One turn moves each row of this set onto another row. After a few examples, where does it send each row asked below?
tofi: [ 16  -7   1   0 -10  -5   1  17  -6 -21  -1 -20  14  21  -4 -10 -11  12
 -21   8  22  -4   1 -11   2   2 -10  11]
momi: [  4   8   4  -4  -4  -1  10   0  10   7  -7  11 -20   8  14   1 -13   4
 -19  -4  11   0   3 -19  -3  16  -2  15]
vabis: [  4   3  11 -19  -3   3   6  18  -8  -4   0  13  10  28  13  -3 -25  -4
   9  15  13   3   1  -4   2   3   7  20]
Suk: [ -9   1  -1  -3  -6  -1  -1  35  22  -8  -3  -4  16  12  -2   6 -17  10
  -4   7  -2   3  -8   5 -10  11   4  -3]
rir: [ 17  -3  -3  13  -3 -12   9  19  -3 -20 -13 -11   0  18   9  -2 -20   2
 -16  25   4   7  -8  -3   9  -1  -5   4]
keve: [ 10  20   6   0 -19  -3  25  14  -1   0  -4   1  15  -1   4  -8   1   4
   3   6  18  16  -6   6  -6 -10  -2  14]
vub: [  0  12  10  -4   0   1   6   5   6  11  -8   2 -18   9   7   5 -13  13
 -19  -8  14  -5   2 -18  -6  18   2  16]
redip: [  5  12  15   8   7   2  10  20  -4   2  -1 -13  -6  15  -4  -2 -18  12
 -28   5  -2   2 -10 -12  11  -1 -11  -9]
zam: [  5  16   7   5  -3   4   6 -16   1  -9 -14   9  11  14  11  -6  -3  12
  -4 -11  -7   9  -6   3  -8  -2   4  -2]
pizi: [  0  14   2 -14  -7 -25   7  24  -4  -3  -6  -6  16  24  13   0   2  11
   2  -2  -2   5   6  -4  -7  -2   9   1]
gol: [ -2   6  13  -3   0  23  -6 -10   8   4  -3   4  16  13   7   2 -10  13
  -5   5   5  -7  -3   5  -2   0   6   1]
Sar: [ -4  13   0   0  -5  -8   4   0   8  17  -5  -5 -15   7  10   5 -11  16
 -17  -6  13   0   2 -16  -2  14   0  12]
fitin: [  7  15   6  -7 -13   9  16  22  -2  -3  -4   3   5   1   4  -2   2   2
  -3  15  20 -10  -4  19  -7  -4   6  13]
Mik: [ 8 16  6  1 -4  7 17 22 -8 -4 -7 11  7  2 15 -5 -4 -2  4 13 23 14 -8 14
  4  0  3 18]
Rom: [ -1  16   1  -1  -1 -10   7  -2  14  12  -5   4 -13   5  18   6 -14   6
 -17  -3   9   4   2 -17  -3  14  -7  14]
fiti: [  5  16   2  -3   4   0   4   6  -7 -13   9  -3  -1  15   5 -11 -20  -2
 -32  -1   7  -5  -5  -7   6   3 -27   3]
fut: [ -5   0  -7   4  -9  -1   3  30   0 -18 -14   2  -2  19  -3  -3 -23  10
   0   2  -1   6 -14  11  -7  14  13   2]
zato: [ -5  -6  -8  -7 -17  -1   0  22  18 -14   7   1  23  14  -1 -11 -18   6
  -2  -2  10  15  -4  -5  -7  10  -8   5]
ler: [ 10  12   7   4   5  -1  11  15 -14 -14  -4  -4 -12  18   0 -12 -12   6
 -32  -7   0  -2  -7  -9   6   4 -13  -5]
fafop: [  0   9   5   3   4   3   2  12  -1   3  12 -12   2  13   4  -5 -23   5
 -27  11   8   2  -6 -10  17  -1 -22  -3]
vot: [ -2   8  -2  -3 -10   0   6  19   1 -24  -6   9  13  19  -5 -11 -30   4
   0 -10   8  15 -13   2 -14  14  -3  15]
vizav: [ -3   9   0  -3  -4   9  -9 -15   0  -5  -2   2  19  14  13  -8   1  15
  -7 -11   8   0   1   5  -3   3   0   1]
teru: [ -1  11   4 -23 -10  -8   1  18 -13  -7  -2  -2   7  28   4  -1 -12   7
   1   5   9 -18   4   6 -11   1  12  14]
ver: [ 17   3  15   0   8   2   3  27   8 -21  -5  -8  15  16   3   7 -19   1
 -22  21  11  -8  -4  -6  -2   4 -11  10]
kivi: [ 5 16  5 -5 -8 -1 11 27 -2 -1 -2 -3 18  0 10 -4 16  9 -3  1 24  5  1 10
 -3 -1  2  9]
tis: [  8   7  10 -12 -12 -14  18  16   6   1  -3   6  16  22  12  -2 -16  -1
   9  13  -3  18   1 -14  -2  -8   4   7]
zap: [ 14  19   7   9   3 -18   6  17  -8 -23 -11 -18  16  19   0   0 -21  11
 -17   4  10   8 -10  -6  -6   1 -13  14]
Pob: [  4   3  13   7   3  18   3  -6   3  -1 -15  12   6  15  13  -1  -7  11
  -1   3  -4   9  -7   2   5   1  13  -4]

zato moves to Suk
teru moves to vabis
fafop moves to redip
Now these:
rir moves to zap
Rom moves to Sar
Mik moves to keve
Pob moves to zam

